Each named move below is a turn or a mirror, shown by a few rows before and after it. Which moves, in which order, take the first row of each later pair to the second? The first pair is answered.
Z487:
20,-11,4,-4,6,2,8,27,-20,14,7,1,-7,16,1,-1,16,-11,-20,-9,27,8,-9,5,-4,8,0,-4,0,18,11,-4,-2,-8,-22,-4 -> -22,9,13,-2,4,-3,-17,16,12,-6,-13,10,12,-11,11,11,-18,11,0,-5,-2,-15,-17,4,11,-12,9,1,-1,4,-13,12,12,20,23,8
-10,-12,-11,20,-6,13,-3,-12,-4,-6,-15,-1,-13,0,-24,-6,-4,-16,5,14,-5,22,16,25,5,-12,-6,11,22,-1,22,12,-6,-6,-22,16 -> -21,-7,-8,20,-6,13,-9,-13,4,-9,-18,0,-6,-7,-22,-3,-9,-11,8,16,-13,17,14,24,8,-16,-5,11,23,-4,18,15,-2,0,-13,17
-8,1,-5,9,-3,-1,-3,-27,24,-10,-4,-2,-1,-3,-3,12,-17,4,13,-2,-5,8,0,2,4,-13,-3,9,-1,2,-4,13,14,3,7,2 -> 14,-11,-10,6,-2,-2,12,-22,6,1,5,-7,-12,13,-8,5,0,-9,3,-6,13,21,1,4,-4,-1,-6,8,-1,10,10,6,5,-14,-16,-4
-1,-2,5,-6,-22,6,-7,-23,13,1,-21,-5,12,10,-13,12,13,13,14,4,-8,4,14,-28,-13,0,13,12,10,0,-8,-9,11,-10,-9,6 -> 3,-5,4,-7,-21,7,-4,-24,9,4,-19,-7,10,15,-15,10,18,7,11,5,-4,10,15,-29,-15,5,13,11,9,2,-4,-12,11,-12,-14,4
Z285:
18,1,4,-9,-24,7,-6,-14,4,3,10,-7,-3,12,-8,10,7,-20,-10,-4,-11,7,-5,-29,-21,20,2,4,-11,7,13,-8,1,-16,-9,10 -> 5,3,-4,2,14,-11,3,23,-6,3,3,8,-6,-14,-2,15,-19,-7,-21,-9,1,-8,-23,26,-6,-3,0,-17,-21,5,13,6,-14,0,5,8
-8,6,8,-6,-2,5,-7,-10,11,-7,-11,4,14,-2,4,0,-6,1,0,-6,-4,-10,-5,-19,4,-7,9,-4,-7,4,-15,-4,14,3,17,12 -> 12,-1,6,-8,2,6,5,0,-4,-1,1,-2,8,12,2,-3,3,-9,-11,-11,14,-2,-11,-20,-4,1,2,-12,-13,15,-5,-13,7,-9,-1,6
-16,1,3,-6,-19,4,-20,-3,8,-11,-5,7,5,-9,6,0,-5,9,10,6,-22,-8,20,-25,2,-1,8,23,9,0,4,3,15,12,28,11 -> 16,-12,-1,-11,-10,3,7,23,-23,6,18,-1,-10,15,4,-7,15,-12,-15,-5,15,6,8,-20,-15,13,-2,3,-7,18,17,-14,3,-11,-8,3
Z903:
10,-7,-6,-19,-18,8,6,-7,4,6,-6,16,1,24,-8,18,17,-6,-1,-7,33,3,-5,10,2,-4,-7,0,9,13,5,1,-4,11,8,3 -> 7,-8,-7,-16,-15,7,7,-11,3,7,-9,18,-1,20,-9,16,14,-2,-2,-4,33,4,1,14,2,-4,-7,3,10,8,8,4,-7,12,6,4
-22,0,-7,-13,-11,-15,-11,-29,-2,-12,-19,-2,1,-16,0,4,-4,1,14,-4,-24,1,13,3,2,-12,11,21,19,-21,7,26,6,-1,16,-3 -> -10,13,7,-25,-27,-10,-5,-8,-5,-12,2,-18,15,5,15,7,-5,-17,1,-14,-9,-4,-16,-35,-12,-5,5,-6,-4,6,-10,0,27,-3,6,-5
18,-14,-12,11,20,-1,8,8,-16,18,1,-2,-29,-1,-21,-3,7,4,-9,-14,10,26,6,0,11,-4,-4,4,10,-12,24,-7,-13,-7,-13,-12 -> 22,-9,-6,6,15,3,10,17,-17,18,10,-8,-25,9,-15,-4,7,-4,-16,-20,16,23,-5,-18,5,-3,-4,-7,-1,-1,18,-19,-5,-6,-17,-15
0,9,10,-15,-8,5,-17,-4,2,-8,13,-12,13,16,12,-4,-11,-10,-2,-7,3,9,-11,-26,-5,2,-8,-19,-15,13,-10,-11,15,0,-2,2 -> -11,-4,-5,-3,8,-1,-20,-27,8,-3,-11,3,-1,-9,-8,-8,-10,11,15,4,-13,13,20,18,8,-6,-7,9,11,-15,8,14,-7,1,9,5
Z514:
-15,12,-10,13,12,-8,-5,11,5,1,-14,7,4,-19,5,6,-5,4,10,7,-9,-10,-4,27,2,-4,-7,-13,-13,-7,0,20,-2,22,18,-9 -> -9,4,-15,15,15,-9,0,6,-3,7,-15,9,-5,-18,-2,2,4,3,9,8,-7,-5,7,37,4,-1,-6,-7,-6,-10,9,21,-9,14,12,-10
-15,9,19,-3,-20,3,-12,-13,17,-2,0,19,12,9,0,3,-5,15,-7,4,-2,-4,6,-25,1,-2,-1,-8,-5,-5,-3,2,21,-2,5,4 -> -12,11,17,1,-3,-4,0,14,4,0,5,22,9,5,4,3,-11,11,-20,-2,12,-9,-10,-6,1,-8,-7,-28,-17,3,-1,0,12,1,2,-1
-6,0,-8,-4,17,-9,11,10,-8,7,-1,8,-1,-10,-3,-3,-5,1,-6,-8,11,-9,-11,18,3,-2,-9,-8,-5,2,2,2,-8,-5,-4,-10 -> -2,-8,-10,-3,8,-4,8,-11,-4,9,-5,5,-6,-8,-13,-8,9,1,1,-1,2,-1,8,15,4,5,-5,10,11,-7,10,7,-12,-12,-11,-9
Z790:
29,-7,-6,-5,-22,-18,15,-2,-12,14,28,-9,-8,36,3,4,22,-10,-19,-24,14,17,8,-13,-25,25,-10,-21,18,6,13,-9,-12,-13,-23,-6 -> 23,-7,-12,3,5,-29,23,22,-18,15,26,2,-13,20,6,5,5,-2,-26,-28,24,9,-2,21,-19,10,-14,-33,11,7,13,-1,-24,-5,-14,-8
-5,13,-5,5,4,-11,-18,-5,3,-20,4,8,6,-15,-5,8,-11,3,5,4,-3,-8,3,2,-5,-4,1,15,-3,-5,10,10,2,1,-5,11 -> -5,10,-2,3,-1,-10,-19,-9,5,-22,6,6,7,-11,-5,6,-8,-1,9,5,-5,-7,7,-6,-6,0,3,18,-1,-5,10,8,4,-1,-6,11
43,-12,5,6,28,-9,3,24,-18,-6,5,7,-8,13,7,-20,-7,8,-2,-4,14,22,5,8,-14,-3,-3,-31,5,10,27,-4,-24,-8,-29,-18 -> 25,1,9,8,35,-14,-2,38,-10,-16,2,10,4,1,17,-13,-28,16,-2,-8,12,8,-11,10,-8,-19,-3,-44,-6,11,10,0,-14,6,-8,-17
Pairs:
Between the rows of a pair lie 2 to 3 moves.
31,5,-4,-6,-11,7,10,6,-9,9,12,-12,3,17,-5,-8,22,-18,-4,-4,16,14,4,-22,-6,13,-3,6,-1,10,11,-10,-7,-13,-29,-4 -> 12,1,-8,3,-8,6,-5,-23,6,4,-7,-3,-1,-1,-17,-8,22,-3,15,4,-6,15,27,-8,5,8,3,32,19,-12,17,9,-14,-8,-14,4  Z514 Z903
-7,-3,-13,-6,-18,25,-30,-29,18,-7,-33,-10,12,10,-19,13,-11,17,25,6,-36,1,-9,5,-1,1,7,38,-2,-15,10,13,7,13,29,24 -> 8,-11,-24,2,26,7,1,23,-16,6,-22,3,-4,1,-14,10,-23,13,-2,-5,5,-3,-33,63,1,-11,-4,7,-20,-5,24,15,-20,10,18,14  Z487 Z903 Z285
-9,-6,0,4,-13,1,-4,-28,29,-7,-18,1,0,-20,-24,-2,11,8,15,-1,-10,10,38,13,12,5,8,24,26,-7,3,18,-9,-5,21,1 -> 26,-6,8,-8,-19,5,22,8,1,3,14,-17,-2,15,-12,-5,24,-20,-15,-16,28,17,7,-11,-9,19,-5,-10,-6,27,2,-16,-2,-23,-11,-7  Z514 Z903 Z487
3,1,-13,5,-7,-4,2,-9,-3,-11,3,-29,4,13,-18,15,32,0,26,8,4,2,19,-32,12,11,0,13,-6,-12,-32,-29,19,12,10,11 -> 6,5,-13,8,10,-11,15,25,-15,-7,11,-27,5,14,-8,15,18,-2,8,-2,24,-6,-6,-16,12,3,-7,-13,-23,0,-37,-33,18,15,11,6  Z514 Z285 Z487
2,-3,6,7,17,2,2,9,-1,6,-6,6,-2,-4,7,1,-23,5,-15,3,-2,-2,-28,11,-2,-14,-15,-11,-6,13,1,-2,-8,4,10,-1 -> 19,-16,-1,6,10,7,6,-5,-9,13,-4,1,-14,8,-7,-7,-2,-1,-15,9,0,16,-9,7,-8,-1,-14,1,6,9,18,-2,-15,-11,-9,-3  Z790 Z903 Z487
17,-15,-15,-7,7,9,17,-28,2,-6,-15,13,-1,3,-7,-7,32,29,-19,27,-4,2,42,7,40,-34,-23,30,3,-3,10,10,2,-8,6,13 -> 4,-6,-12,-4,12,8,11,-23,10,-8,-20,16,6,-7,0,-2,16,37,-17,27,-13,-9,34,9,46,-41,-22,27,-3,-6,2,13,7,4,19,15  Z285 Z487
-8,31,-2,-4,-8,16,-5,14,9,15,10,-4,-2,22,13,-17,-6,-8,-17,4,12,7,-15,-24,-6,8,-2,-3,-16,-4,-20,-8,12,-3,-7,14 -> -16,29,-1,-2,-16,18,-15,-8,21,11,-2,-2,0,18,7,-14,-3,1,-3,12,-3,6,0,-28,1,7,3,14,-3,-16,-19,2,13,0,1,16  Z790 Z285 Z285
20,3,0,10,14,4,28,48,-24,-5,19,-20,-5,24,19,-1,2,-46,-22,-12,24,25,-23,-3,-22,10,-3,-19,-8,11,20,-22,14,-28,-16,-29 -> -21,22,17,4,-24,14,-14,-4,26,-29,2,-24,25,14,22,10,-10,-31,15,-1,-27,14,-7,-55,-14,7,14,9,7,-6,-7,-14,50,-7,20,-14  Z487 Z790
-15,9,-4,2,3,-9,-4,-5,7,-3,-26,10,-3,-15,4,10,-11,6,4,0,-16,-4,11,14,14,-13,5,-3,7,-11,-2,17,-1,10,21,-6 -> -11,4,-8,5,11,-10,2,0,0,3,-24,11,-6,-16,1,9,-10,4,-1,-1,-9,-3,12,25,13,-14,1,-7,4,-8,2,19,-8,7,16,-7  Z514 Z514
10,3,21,-10,-19,-2,9,-8,-2,5,29,-18,-2,18,-3,-4,10,-12,-4,-6,-7,14,-22,-38,-8,14,-5,2,-20,22,-1,-23,12,-21,-29,2 -> 12,-3,7,2,17,-19,26,24,-21,12,26,-5,-16,-4,-2,-3,0,-6,-16,-12,13,10,-28,18,2,1,-12,-13,-24,17,12,-10,-13,-18,-30,-2  Z790 Z790
19,-27,-11,12,19,18,13,-9,-6,14,-20,-9,-26,-7,-19,-20,45,1,4,19,11,26,29,24,-18,18,8,33,34,-10,20,-1,-20,-24,-20,1 -> 12,3,7,3,29,11,24,59,-13,6,8,-14,-5,-1,20,-8,10,-11,-27,-6,40,1,-39,8,-22,2,-4,-29,-17,27,-16,-28,5,-7,-8,-1  Z790 Z903
9,-8,-2,25,28,-16,10,41,-18,0,4,22,-8,-12,11,3,-5,9,-24,-5,17,-1,-30,35,2,-15,-1,-23,-14,-2,2,9,-16,6,-5,-6 -> 30,-14,0,16,13,-8,18,37,-26,6,17,9,-11,11,9,-2,14,-4,-29,-5,26,8,-27,11,-11,2,-3,-23,-13,8,7,-3,-13,-9,-27,-8  Z285 Z285 Z790
-25,32,16,-4,23,8,-17,-1,-15,-13,13,19,0,-3,15,19,-32,27,-17,-15,4,-1,-21,18,22,-11,2,-16,-11,28,-5,-5,-2,36,19,0 -> 0,21,23,-19,-15,27,-17,-37,-17,-6,26,-1,1,32,5,12,5,6,-10,-11,1,22,-2,-39,4,19,6,4,1,34,-1,-25,8,13,-11,1  Z285 Z487
